The same turns and mirrors carry the whole set onto itself, and each row onto the other rows of its family. Which rows share a family with each named row? Give them in list order.
These 32 rows form 4 families of 8 rows each.
Zuk: [ 1.32 -1.91  0.67  0.93 -1.10  0.84 -2.49 -0.21 -1.08  1.80  0.15 -1.66
  1.53  1.53  1.27  0.23  0.10 -1.58 -1.66  2.98 -1.53  0.68  0.73  1.35
  1.71  1.62  2.03  0.70  2.65  0.25 -0.58  0.43  1.31 -0.08  0.26 -1.55
 -0.04]
fuli: [-0.44 -0.23 -1.12 -0.34  0.19  0.54 -1.14 -0.08  0.33 -0.24  0.89  0.51
  1.41 -1.60  1.94  0.55 -0.78  0.04  0.99 -0.21 -0.19 -0.78  0.73 -0.74
 -1.63 -1.39  0.69  1.07  0.54 -0.90 -0.02 -0.19 -1.42  0.60 -0.40  0.13
 -1.76]
Leno: [ 1.92 -0.71  1.01  0.16 -1.30 -0.11 -2.83 -0.44 -2.82  0.54 -0.10 -0.38
  1.37  0.44  0.94 -1.05 -0.88 -1.56 -0.93  0.02  1.44 -0.45  0.79  0.86
 -1.24  1.68  1.97  0.62  1.12  1.67 -0.41 -0.15 -0.04 -0.72  0.71 -1.80
  2.47]
gili: [ 1.51 -1.18  1.87 -0.86 -2.39 -0.60 -3.43 -0.35 -2.95  0.92  0.67 -0.09
  1.70  1.39  0.71 -0.44  0.33 -1.06 -0.83  1.20  1.61 -0.21  0.91  0.58
 -0.89  1.12  1.36  1.58 -0.65  0.56  0.00  0.02 -0.73  0.01  0.33 -1.13
  1.56]
nofo: [ 0.72 -1.21 -0.97  0.37 -0.01  1.48 -1.57 -0.45 -0.51 -0.36  1.90  1.69
  1.44  0.87  1.40 -0.82 -0.69 -1.70  1.00  0.05 -0.19 -1.87  1.12  0.68
 -0.21 -0.75  0.04  1.47  1.11 -1.03  1.63  1.19 -0.73  0.04 -0.78 -1.53
 -1.00]
Zef: [ 0.52 -0.53 -0.32  1.64 -0.26  1.38 -3.02  1.13  0.68  1.62  0.72 -1.48
  0.01  1.08  2.22 -0.80  0.96 -1.70  1.14  1.08 -2.14 -1.16  0.58 -0.32
  0.82 -0.88  0.35  1.36  1.48 -0.21 -0.97  0.94 -0.43  0.95 -1.16 -0.51
 -2.53]
zave: [ 0.22  0.34  0.44 -0.44 -1.03  0.41 -2.65  0.45 -0.08  0.11  0.38  0.76
 -0.21 -0.46  2.13 -1.73 -0.36  0.18  0.48 -0.08  0.27 -1.29  1.00 -1.26
 -2.13 -0.59 -0.46  0.88 -0.66 -0.21 -1.57 -0.66 -1.47 -0.31  0.02  0.02
 -1.62]
sal: [ 1.40 -1.97  0.92  0.04 -1.55 -0.04 -3.46  0.81 -2.30  1.62  0.45 -2.77
  0.87  1.18  1.28  0.55  0.84 -2.24 -0.44  1.91  0.12  0.86  0.46  1.52
  0.36  1.55  2.21  1.38  0.56 -0.74 -0.05  0.64  0.48  1.13 -0.19 -0.95
  0.72]
tirud: [ 0.28 -1.35 -0.99  0.57  0.11  1.78 -0.56  0.26 -0.22 -1.05 -0.18 -0.50
 -0.14  0.08  1.24 -1.92  0.55  0.27  0.79  0.57  0.65  0.31  0.71  0.51
 -0.97  1.52  0.00  2.32  1.62 -0.57 -0.73  0.44 -0.31 -1.62 -0.03 -2.19
 -1.37]
Mibev: [ 1.01 -0.52 -0.21  0.89 -0.27 -1.83 -3.20  0.13 -1.87  1.64 -0.16 -1.20
  2.27 -0.18  1.08  0.68 -0.91 -0.89 -0.45  0.62 -0.08  0.15 -0.82  1.06
  0.01  0.12  2.12  1.64  1.44  3.18 -1.14 -0.77 -0.78  0.09  0.38 -1.12
  0.86]
bet: [ 1.02 -0.13  1.37  0.74 -1.74 -0.13 -2.83 -1.83 -1.55  0.96  1.35  0.85
  1.44  0.32  1.99  0.25 -0.62 -1.43 -2.06  2.73 -0.48 -0.30  1.52 -0.23
  0.97 -0.31  1.97 -0.71  1.46  1.10 -1.09 -0.26  1.52  0.17  0.80 -0.15
  0.22]
pofu: [-0.15 -0.88 -1.04  0.99  1.07  2.19 -2.52 -0.17  0.40  0.07  0.45  0.03
  1.14  0.55  1.95 -0.61  0.61 -1.22  0.90 -0.72 -0.95 -1.53 -0.09 -1.29
 -0.36  0.04  0.78  1.26  2.85  0.69 -0.36  1.15  0.10  1.01 -1.37 -0.28
 -1.37]
medok: [ 0.15 -0.45  0.27 -0.09 -0.55  2.39 -1.20  0.00 -0.89 -0.22  0.50  1.04
  0.75  1.78  1.60  0.06  0.15 -0.08  0.92  1.05 -0.90 -1.49  0.62  0.25
  0.30 -2.36 -0.12  1.43  0.91 -1.07  0.88  1.27 -0.50 -1.18 -0.49 -0.66
 -1.02]
tugip: [-0.75 -0.79 -1.37  2.32  1.08  1.13 -1.49  0.38  0.80 -0.02  0.33 -0.10
  0.95  0.29  2.32 -1.06 -0.08 -0.65  1.30  0.40 -0.90 -0.46 -0.02 -0.19
  0.94 -0.45  0.67  1.17  2.32  0.76 -1.35  0.17  1.15 -0.01 -0.38 -1.08
 -2.45]
Nemu: [-0.73 -0.97 -0.26  0.44  0.69  2.55 -2.49  0.62 -0.21 -0.10 -0.45  0.15
  0.34  1.85  2.31 -0.05 -0.42 -0.33  1.36 -0.03 -1.44 -1.32 -0.86 -0.04
  0.42 -1.45 -0.14  0.85  1.71 -0.35 -0.47  0.79  0.88 -0.35 -0.36 -0.29
 -1.31]
mas: [-0.68  0.21 -0.08  1.05 -0.30  1.14 -0.07 -0.21  0.40 -0.61  0.16  0.93
  1.12 -0.76  2.02 -0.84 -0.21  0.89  0.66  0.35  0.40 -0.40  1.34 -1.46
 -1.17 -1.10  1.02  0.56  0.72  0.07 -1.41 -0.72 -0.23 -0.66  0.39 -0.49
 -1.99]
Pafuz: [ 1.16 -0.91  1.47  0.48 -1.89 -0.33 -2.98  0.86 -1.12  2.44 -0.60 -2.62
  1.82 -0.79  1.90  1.04 -0.53 -2.35 -0.68  1.33  0.58  0.36  1.57  1.08
  1.69  1.53  1.65  0.76  0.97  0.32 -0.31  0.24  0.28  0.37  1.18 -2.22
  0.28]
Dodib: [ 0.46 -1.76 -0.86 -0.62  0.23  2.66 -0.86  0.73  0.06 -0.38 -0.36 -1.24
  0.46 -0.20  1.27 -0.42  0.19 -0.34  0.80 -0.52 -0.07 -0.31  0.77 -0.16
 -1.92  1.42  0.76  1.74  1.86 -1.85  0.28  0.75 -1.10 -0.02 -0.57 -1.15
 -0.83]
mozon: [ 0.59 -1.51 -0.34 -0.12 -0.31  1.02 -2.71  1.97  0.26  0.91 -0.48 -1.34
 -0.10  1.05  1.27 -1.87  0.16 -0.05  1.02  0.19 -0.89 -0.62  0.00  0.54
 -1.32  1.22 -0.45  2.57  0.52 -0.61 -0.98 -0.10 -1.86 -0.81 -0.50 -1.55
 -1.94]
daba: [ 0.04 -1.00  0.87 -0.35 -0.78 -1.99 -3.75  1.00 -1.86  1.77  0.14 -1.41
  2.46  0.30  1.37  0.52  0.44 -0.54 -0.83  1.29  0.22  0.94 -0.75  0.68
 -0.93  0.47  2.23  1.73  0.22  1.70 -1.52 -1.04 -0.74  1.01 -0.46  0.24
 -0.40]
nase: [-0.50 -1.00 -0.61 -0.95  0.74  2.33 -1.84  0.98 -0.84 -0.97 -0.44 -0.59
 -0.81  0.74  2.13 -0.92  0.17 -0.21  0.56  0.29 -0.38 -0.01 -0.55  0.92
 -1.38 -0.07 -0.08  1.22  1.42 -1.65 -0.40  0.71  0.40 -1.30 -0.69 -0.22
 -1.31]
Sig: [ 0.49 -1.47  0.27 -0.31 -0.67 -0.83 -2.90 -0.14 -0.76  1.30 -1.05 -1.72
  1.19 -0.29  1.20  0.65 -0.45  0.74 -1.41  2.19 -0.83  1.36 -0.69  0.62
 -0.17  1.92  1.50  1.51  1.87  1.53 -2.19 -1.08 -0.14 -0.40  0.76 -0.76
 -0.46]
Fovu: [ 1.15 -1.16  1.38 -1.02 -1.79 -0.69 -2.17 -0.84 -1.95  0.47  0.28  0.71
  1.55  0.03  1.09 -0.51 -1.54  0.27 -2.06  2.07  0.60  0.47  1.08  0.92
 -0.98  1.30  1.28  0.48  0.29  0.33 -0.96 -1.27 -0.07 -1.39  1.47 -1.19
  0.54]
kulo: [ 1.12 -0.14  0.79  0.73 -1.42  1.71 -2.02  0.37 -0.43  0.71  1.77  0.65
  0.02  1.12  2.25 -1.81  0.00 -2.09  0.35  0.96 -0.67 -1.83  2.55 -0.26
 -0.48 -1.06  0.32  0.09 -0.02 -1.83  0.22  0.81 -0.39  0.02 -0.46 -0.66
 -1.35]
Pokik: [ 1.06  0.12  1.93 -0.18 -1.76 -0.83 -3.12  0.01 -2.17  1.28  0.18 -0.36
  1.95 -0.66  1.42 -0.98  0.47 -1.85 -1.98  1.10  1.83  0.14  1.72  0.82
 -0.09  1.86  1.28  1.24  0.96  2.13 -0.51  0.14 -0.46 -0.95  0.36 -2.05
  0.30]
sir: [ 0.23 -0.48  0.77  0.17 -0.81 -2.03 -3.74  1.07 -1.29  1.96 -0.26 -1.38
  2.12 -1.50  2.17  0.02 -0.61 -1.92 -1.26  0.94  0.90  0.64  0.40  1.58
  0.56  1.53  1.20  1.11  0.86  2.03 -1.15 -0.58 -0.02 -0.22  0.59 -1.62
 -0.68]
Nodov: [ 2.14 -0.98  0.16  1.02 -1.28 -0.52 -1.49  0.69 -2.08  1.89  0.45 -2.60
  1.72  0.07  1.01  0.87 -0.42 -2.19 -0.54  1.93 -0.46  0.48  1.11  2.13
  0.35  0.45  2.97  1.07  1.54  0.13  0.38  0.20 -0.36  0.11  0.10 -1.77
  1.17]
kem: [ 0.75 -0.93 -0.53  1.62 -0.96  1.75 -0.33 -0.51 -0.11 -0.51  1.23  0.59
  0.36  0.47  1.73 -0.78 -0.45 -0.94  1.31  1.35  0.16 -0.93  2.11  0.31
  1.05 -0.77  0.12  1.04  0.80 -1.62  0.55  0.86  0.45 -0.76  0.49 -2.26
 -1.16]
gavo: [ 1.29  0.53  1.02  1.15 -1.16 -0.04 -2.18 -0.48 -2.09  1.31  0.29 -1.64
  1.28 -0.79  2.06  0.58 -0.20 -2.16 -1.16  0.86  0.35  0.06  1.32 -0.43
 -0.76 -0.09  3.39 -0.78  1.69  1.37 -1.16 -0.28  0.80  0.86  0.20  0.21
  1.49]
bamun: [-0.78  0.28  0.12 -0.82  0.28  1.56 -0.98  0.57 -0.82 -0.63  0.35  0.78
  0.50  0.26  2.04 -0.42  0.50  0.33  0.07  0.84 -0.53 -0.19  0.37  0.15
 -1.78 -2.15  0.52  1.01  0.79 -0.86 -0.35  0.26 -0.65 -1.28 -0.94  0.67
 -1.90]
Pef: [ 0.58 -0.60  1.99  0.63 -1.58 -0.11 -3.83 -0.03 -2.02  1.85  0.58 -0.73
  2.26  1.33  2.08  0.47  0.32 -2.06 -0.72  0.88  0.18 -0.51  0.65 -0.86
  0.17 -0.14  2.69 -0.35  0.42  1.09 -0.98 -0.25  1.29  1.91  0.08  0.58
  0.68]
denu: [ 0.84  0.36  2.44  0.65 -2.10  0.17 -2.73  0.12 -1.28  2.29 -0.58 -1.17
  2.47 -0.58  1.91  0.40  0.42 -1.90 -1.53  1.06  0.76 -0.33  2.17 -0.73
  0.86  0.91  2.29 -0.01  1.35  1.94 -0.87  0.04  0.22  0.32  0.73 -1.21
  0.29]

Which other rows belong to the same family as sal? gili, tirud, tugip, mas, daba, kem, Pef
Which other rows belong to the same family as Zuk? Zef, zave, bet, mozon, Sig, Fovu, kulo
Which other rows belong to the same family as fuli? Leno, nofo, Mibev, pofu, Dodib, Nodov, gavo

